Each path below is one point turned by a fixed rotation once a step. After each direction that follows a path, write how fast that rotation turns it, in degrees per step (0 if it stays still).
Each turn is a multiple of 5 degrees from 10 to 175, or 0.
Each row of a path follows its step; steps can be skipped.
path 1
step 0: [  6.5  10.3  -7.4  13.5  10.0   8.8   2.8  18.6   1.5 -16.5  -6.3   9.8
   7.4   7.2   6.5  13.6   2.8 -14.7  -7.3  21.2 -19.3   1.0 -11.7 -19.3
  -5.8  12.6  -8.9  -9.8   9.4   1.7  -6.5 -15.0  10.7   1.6 -15.4  -6.3
   6.6   4.7  -0.3   4.1  24.8  -1.5  -6.7  15.5]
step 1: [ -9.6   1.9  14.4   6.9  15.5  -9.0  -1.4  17.8  -6.3  -6.8  -6.2   3.6
  -8.6  11.4 -12.8  -0.2   9.6  18.2   9.0 -13.1 -11.1  -5.2  -5.9  -1.0
  -3.6  17.8  -2.4  -8.0  15.7  -3.3 -12.5   3.6  18.6  -2.1 -24.3  18.3
   3.0  15.9   9.0  -5.9   2.7  15.4  18.4   2.5]
step 2: [  0.0  14.9   2.0  10.0  16.1 -19.5  15.7   9.2  19.7 -22.2 -17.7   2.0
  24.9  -1.8  10.7  -1.0   4.9 -10.8   3.3   5.2  -0.4  -1.1   1.7 -12.9
  -0.7  10.3   4.0 -21.9   8.1   2.4  -6.8  21.4   5.8   7.2  -6.9   3.2
  -7.8  -4.6   7.5  -2.0 -15.1  -6.2   8.1  -6.0]
step 3: [-10.4   7.4  -7.2  15.0  19.2 -13.7   1.5  15.9  15.5  11.5  -0.8 -13.2
  18.2   0.2   9.0   7.3  -0.3   8.0  -2.9   1.4  -2.6 -16.5 -24.1  25.8
   7.0  10.2  11.4 -10.6  -2.2   7.3 -12.2   0.7  -0.8   7.3 -11.2   0.1
   9.1   9.9  -2.7   5.4  13.1   6.2  -8.0  12.7]
step 6: [  1.0 -24.9  13.6   7.9  25.8  -4.7   9.9  -5.2   7.5  -8.2   4.8 -12.1
  -4.2  -4.4   8.5  11.7   6.6  20.9   6.6   3.2  -5.8  -5.9   0.8  11.0
  -8.2  18.7 -11.9  -5.6 -10.2 -10.1 -13.7   2.2 -11.5 -17.5  -7.7  -0.6
   2.2  19.7   7.9 -17.4  -0.4  11.0   3.3   4.5]
step 7: [  7.2  -4.7   6.9   3.1  -1.2  18.1  13.2  16.1  30.1 -14.9  -8.0 -20.4
  17.9  12.0   9.4  -7.6   0.1  -4.6   7.7   4.8  12.3  11.1  -7.3  -9.8
 -24.7  -4.0 -15.8  -7.6 -11.8  -8.5  -7.8  11.7   1.3   0.8 -14.2  -8.9
  -0.3   1.4   4.1  -0.8  -5.0  10.6  -1.0  -7.7]
step 8: [ -2.3 -12.8 -21.3  -0.2  17.1   7.2  12.4   6.8   1.1  -6.2  -2.1 -18.3
   7.9  20.6  -7.0  -2.8   6.5   8.1   1.6   5.2  -5.7 -25.7 -14.2   5.9
  -9.4  13.8  -9.2  -5.0 -15.9  19.5  -1.0 -11.5   1.1  -4.1  -7.6  10.8
   8.0 -17.0   1.7  16.7   4.7  15.2   2.8   3.2]
step 9: [ -3.1   2.9  -0.2   1.6  18.3  -5.7  10.3  17.6   4.0   0.3  -3.1 -11.4
  -6.4  -4.5  -7.0  -6.7  -7.0 -14.5  -5.3  -3.2  14.8 -18.4  10.7   6.1
 -26.1   1.9 -14.7  -4.5  -2.7  -5.5   8.1  10.8  -8.3 -23.3  -7.2  12.3
   3.8  13.1  12.5   4.6  -2.9  -6.4  29.8  -5.8]
step 10: [ 22.5  -1.5  -9.5  11.6   2.6   3.1   6.8   5.7  15.1  -9.1 -13.8   7.9
   2.2   2.4   6.4  -2.9 -11.4  -4.7 -17.3  10.8 -24.3  -7.1 -29.2  -3.9
 -12.4   1.1  -7.9 -10.3 -10.2   3.3   5.5  18.5 -10.8  -9.9  -4.8  -0.8
  -5.4   9.1  -4.4  19.1   9.3 -11.0   8.4  -5.9]
step 11: [  7.6  -5.6  11.6   4.5 -10.0  -1.2  10.3   5.9  -3.3   4.0 -11.1 -17.6
  -9.9   0.9  -4.6   3.1   5.7  20.6  24.5   2.1 -11.9 -26.2 -11.1  10.4
  -7.3   1.4   1.8   2.8   1.1  -0.4  -9.5  10.4 -11.5 -14.1 -14.9  11.0
  -8.5  17.8  -3.6  16.4  -2.0   1.7  12.2  19.4]
Directions:
[-1.5  5.3 -5.8 -2.5  1.3  0.9 -6.0  2.9 -5.1  1.8  0.5 -4.9  6.8  1.5
 -1.3  3.2  2.0 -3.9  4.1  0.9  5.5 -5.6 -1.1  0.8 -1.5 -3.0 -1.6 -0.3
  0.3  0.6  2.1 -4.6 -2.5 -1.6  0.2 -3.5  0.4 -1.4 -2.6 -0.9  2.9  2.9
 -2.8 -5.0]  80
[ 2.5  2.1  8.4 -0.3  0.0 -3.5  2.2  0.4 -0.2 -1.9 -0.8 -1.8  1.2  0.5
  0.0 -3.1 -4.5 -5.8  5.5  0.2  2.9 -0.1  2.9 -3.8 -4.9 -1.1  1.6 -1.0
 -1.0 -4.1  3.5  1.0 -0.8  2.7  1.4 -6.0  0.0 -5.1  0.3 -4.8  2.8 -3.6
  6.0  3.0]  145
[-3.6  4.5  2.6  0.8 -3.7  3.4 -0.5 -0.6 -2.7 -2.2  1.4  1.1  2.9  0.4
  0.0  5.0 -0.5 -2.9 -2.7  0.8  0.9  2.8  0.1 -2.8  1.1  2.6 -4.1 -2.1
 -6.8 -4.7  4.4  7.2 -0.4  4.7 -2.9  0.3  0.9  0.3  1.7  4.9 -6.3 -1.8
 -0.9 -5.8]  140
[ 2.5  7.3 -6.6  9.9  1.1 -2.8  2.6 -2.3 -0.2  6.6 -2.8 -2.1 -1.1 -1.2
  0.4 -5.5 -2.8 -1.5  0.0 -6.8 -2.2 -1.0 -1.4  1.8  1.9  1.7  0.8  0.9
 -1.2 -2.8  4.4  0.8 -3.7 -1.2 -0.4  1.9 -1.5 -1.4 -1.4 -0.4 -3.1 -1.5
 -0.3  0.3]  55
[ 2.8 -1.1 -0.8 -0.9  4.2  4.1  3.9 -3.8  2.6  2.8  1.1 -1.8 -5.5  3.5
 -2.0  1.9 -5.7 -3.7  4.4  5.0  5.0  7.1 -1.5 -0.8 -0.6  2.3 -3.1 -0.7
 -1.9 -0.6 -1.2 -4.2 -2.7 -1.5  1.3  6.9 -0.6 -1.9 -1.6  2.2  1.7  3.1
  1.3 -4.2]  35
[ 2.3 -3.1  2.8  0.1 -0.9  4.3 -5.7  7.1 -0.1  1.8  2.7  1.5 -1.9  6.3
  2.6 -4.8 -4.2 -0.9 -1.0 -3.3 -3.8  2.0 -7.9 -2.2  1.7 -3.6  1.2  0.5
  0.4 -2.7  1.3  2.5 -1.8  0.8 -2.8 -0.2 -1.9  2.4  0.8 -5.5  2.2  4.0
 -1.0 -4.4]  115
path 2
step 0: [ -6.7  -4.7   0.0  -6.8  -4.0 -14.0 -22.1  -7.0 -10.3  15.4  -1.2  -3.2
 -22.1  -2.9  21.0   5.3  -8.8   2.0 -13.8   1.2   0.0  -2.4  -2.2  -9.5
   8.6  -5.9  10.8   1.1   1.8 -11.4  -8.2  13.1   8.2  11.2   1.4  -0.4
   8.7  -4.2  -7.2   3.7   9.1  14.0  -0.9  -6.2]
step 1: [ -6.0   0.5  -1.4   7.0  -7.6 -11.7  -5.5   4.1   7.7  -0.5  -2.3   0.5
 -12.1   1.3  -5.8   1.2  17.6 -11.0 -10.5  -9.9  14.1 -10.9  -0.4   2.9
  -4.4 -17.7  -0.1 -14.6   7.0  -1.4   5.6  13.8 -12.6  -2.9  -5.1   9.0
   5.3   9.3  -8.7   5.8  20.6   2.9   6.3 -21.6]
step 2: [ -4.4  -8.4   0.6   3.4  -6.9   7.6   3.8  -7.4   1.7  -3.8  -3.4  -8.8
   2.5 -25.4 -29.9  10.5  19.7  -4.4 -10.3 -11.3   5.3  -2.9   5.3   0.3
  12.1  -1.9  13.5  -3.8   3.6  -7.7  -8.2   1.7  10.0  -4.2  -3.1  -4.1
  -7.9   8.4 -12.0   7.6 -11.1  -1.2   4.9  -4.4]
step 3: [-28.4 -17.9   5.8   0.7  -9.5  -9.5   3.5  -3.8  -7.5  22.4 -17.9 -17.8
   1.7  -0.5  -4.6  -4.4   8.3   7.8  -0.5   5.7   5.4  -3.6   6.1   2.7
   8.7  13.4  -4.3   5.3  13.4   9.1  -1.0  -1.8  -0.5   4.9  -0.6   2.5
   0.9   6.8   5.7  12.0 -10.3   0.1  -2.2  12.2]
step 4: [ -1.7   5.7  -7.4  -9.8  -9.6   0.9  -0.5  -1.6  -1.0  13.7  -7.1   9.1
   6.8  33.6  -4.3  -2.4  10.4  -6.7  11.4  15.6  10.5   6.4   0.6   4.4
   6.2  -1.8  -0.7  -0.5   6.1  -8.4  -2.0   5.3 -13.0  -1.2  -5.9  -1.7
  -6.4  15.7   3.8  18.5 -11.6   1.7  -7.4  -8.5]
step 5: [ 14.8 -12.0  -6.4 -18.9 -13.0   6.4   8.2   6.8   8.9  -6.5  -2.8   1.4
  -0.9   9.3   1.4  11.4   5.6  -5.9  10.0  11.2  -9.6   5.4  -7.9  -7.4
   7.5  -6.9   1.9   0.9   6.6   3.7   0.6  19.6   9.7  -6.1  -0.9 -16.2
  -5.0  -0.9 -18.5   6.4  -5.8  13.8   8.8  15.2]
step 6: [ -5.2  -3.5  14.3  -4.5 -14.5  -1.9  -3.3  -5.3  -0.4  -8.3  10.8  -5.0
  -3.3   9.5  13.9  16.6   6.5   6.1   2.6   2.6   8.6 -10.2   1.4 -12.9
  -5.6  -3.8   6.1  -1.3  21.5  19.0   3.4 -20.2   3.1  -8.7   0.5 -16.2
   6.0  -8.5  -1.3   3.8   6.9  13.2   1.2   5.0]
step 7: [ -7.3  11.9  11.7   3.3   3.9  -4.1  -9.3  -3.7 -10.4  -4.7  10.0  -1.8
  17.8  14.6   1.0  13.6   1.5  13.3   6.8 -12.5  14.2  -1.4  -2.5 -16.0
   6.0  -0.9   5.1  -1.9   6.8  -8.1 -14.1   7.3  -8.3  -6.8 -18.1  -0.5
   2.4  -8.9 -17.6   0.9   4.1 -13.7  -2.9  -5.3]
step 8: [ -8.9  -5.5   0.2  -4.6  -8.9  -4.4  -9.3   3.8  -0.3   8.7  -2.1   5.0
   8.9  -6.5   5.3  18.4  -0.5   1.3 -19.4   4.2  14.6   8.6   4.9  -4.3
  14.7  -2.3  -4.5  -4.6 -18.4 -13.0  11.2  17.1   0.4  -3.1  -4.5  -9.3
   2.6 -21.1  -1.3  -4.4   5.1 -11.6  15.2   5.8]
step 9: [-15.5   0.5  -2.1  14.6 -13.6  15.1  -8.0   6.1  13.4  12.2   5.3   9.0
  -2.5  -4.8   9.0   4.6  11.5  -6.2  -9.2  13.1   8.5 -11.2  13.6   9.5
   8.1  -5.6   5.5  -9.5  13.6   1.9  -5.2   3.1  -2.0  -4.2  -0.4  12.6
 -17.3  -8.2   8.7 -12.4  13.6   1.1   2.1   3.8]
Directions:
[-5.9 -3.0  4.3 -3.6  0.1 -2.0  2.8 -2.8  4.6 -5.7  1.4  0.4  2.0  2.1
  1.7  4.3 -2.4 -3.6  1.4  3.6 -4.6  5.0 -2.1  0.9  3.4  3.8  0.6  3.0
  0.2  4.2  1.6  0.5 -3.2 -5.0 -4.4 -3.5  0.6  6.2 -0.1 -1.9 -1.9 -1.2
 -3.2 -2.5]  35
[-1.2 -1.8 -7.8 -3.6 -1.2  3.8 -3.7 -2.9 -0.9  3.1 -5.5 -1.0 -2.3  1.5
 -1.8 -1.4  0.2 -3.4 -4.9 -8.3 -2.6  2.0  2.4 -1.0 -0.2  1.3 -2.5 -0.5
  1.3  2.9 -0.9 -3.7  0.2  1.9 -1.4 -2.5 -1.2  7.4 -3.7 -3.8  4.5 -3.2
 -1.7  0.6]  35
[ 2.0  3.0 -1.4  0.7 -3.3  7.1 -1.0  3.6  6.4 -7.5 -2.0  2.3 -0.7 -0.7
 -3.3  1.2  2.9 -3.5 -5.2  3.9 -1.6 -3.7 -2.1  2.2 -1.5 -2.0 -1.5 -3.3
 -1.7  0.9  2.6  6.4  0.6 -2.2  4.1 -3.9  0.2  2.4  1.9  0.3  2.2 -1.3
  4.6  2.9]  100
[ 5.7 -0.3 -0.6  1.9  6.4  0.8 -3.1 -0.1  3.5  0.4  1.6  0.3  0.0  0.9
 -2.3 -5.4 -5.4  2.0  1.7 -3.0 -3.7  1.7 -2.6 -0.1 -1.3  3.6 -0.7  4.4
  1.4  0.9  5.8 -1.7  4.6 -4.6  2.1  4.9  1.7  2.2  5.8 -4.0 -1.6 -2.2
  5.7 -2.7]  0
[ 3.9 -2.5  1.6 -2.1  5.9 -3.2  6.7 -0.7  4.4 -2.7  4.2 -0.4 -8.0  4.4
 -2.7  2.9  2.3 -4.9 -1.3 -2.4 -0.4 -3.2  0.8  0.7  0.7 -4.1  3.3  4.2
  3.1  0.6 -0.5 -2.6  0.5  3.1 -0.6  1.7 -3.0 -1.7 -1.3  0.2  6.4  2.3
  1.8  1.7]  80
[-2.2 -0.8  2.4 -2.6 -0.7  0.9 -0.3  2.5 -3.6 -0.2 -1.2 -1.6 -7.5 -0.9
  0.2 -0.3 -2.6  0.9 -4.8  1.4  4.7  0.8 -4.3  3.9  0.1  3.5 -1.4 -0.5
  4.9  3.4  0.6  2.3  9.5 -0.7 -1.2 -2.5 -2.2 -4.6  4.9 -3.3  0.1  0.6
 -7.0  0.2]  125
